In the data rows, 50 means zero.
Some points, each followed by its number:
[65 31 40 61 39 55 41 54 45 41 11 37] 0
[54 39 36 66 29 53 36 58 50 33 11 33] 1
[65 35 65 51 67 54 36 49 39 65 40 47] 2
[53 49 61 46 54 50 37 56 45 53 39 48] 3
[37 67 44 53 38 49 42 57 45 44 31 55] 4
[42 60 41 57 31 48 41 58 51 37 24 49] 5
[34 73 57 42 58 49 46 51 41 61 59 63] 6
[37 69 45 51 37 48 45 59 46 41 35 56] 7
[46 54 44 54 48 52 51 49 49 49 48 49] 8
[48 58 71 34 87 48 47 40 35 81 81 69] 9
[32 68 69 37 71 50 39 52 35 71 69 59] 10
[52 45 48 48 43 39 42 50 57 30 31 47] 11
[63 2 73 50 45 57 99 44 94 44 99 11] 12
[66 39 56 55 62 55 38 44 43 59 30 48] 13
[58 47 61 49 64 52 39 49 39 63 36 52] 14
[37 67 50 45 51 51 49 51 47 55 52 58] 15
[54 51 67 44 81 52 43 40 39 73 65 62] 16
[48 48 41 59 43 53 50 48 53 44 40 44] 17
[68 30 52 55 55 59 38 54 41 57 22 40] 18
[40 63 25 19 52 33 95 35 53 58 99 88] 19
[65 29 66 52 66 56 37 53 36 65 40 44] 20
[51 42 35 60 34 47 49 55 51 35 30 41] 21
[58 43 65 49 71 55 41 46 38 70 49 53] 22
[64 3 74 48 48 57 99 43 91 48 99 13] 23
[40 72 47 46 44 47 46 55 46 46 41 60] 24
[42 58 42 52 45 50 50 51 50 47 49 53] 25
[48 54 58 39 51 42 39 54 48 49 41 54] 26
[55 24 49 62 30 50 74 47 85 20 74 17] 27
Which point above is nearest to each new point, looking only along the 5 directions in which the numbered points spread most? Its number follows each.
[41 68 44 20 77 38 78 32 45 72 99 89] 19
[54 42 32 64 34 50 48 53 55 33 27 40] 21
[51 47 47 60 49 55 38 51 47 47 33 39] 17
[52 46 37 67 26 51 38 59 55 32 14 38] 1
[56 52 56 44 83 45 52 28 46 65 71 66] 16
[33 73 17 4 44 28 99 36 54 55 99 99] 19
[31 75 59 40 61 45 40 55 38 61 67 62] 6
[29 78 67 34 71 50 41 53 34 74 74 65] 10
[57 40 30 67 37 52 49 43 58 36 26 42] 21
[35 70 23 10 53 32 99 35 52 61 99 97] 19
[49 32 50 56 26 45 59 55 75 17 50 27] 27
[42 59 39 55 31 47 43 59 50 36 23 50] 5
[39 61 50 48 53 50 49 50 44 56 55 56] 15
[63 34 47 63 40 58 38 58 48 44 24 33] 0
[55 44 43 67 28 55 39 61 56 33 18 38] 1
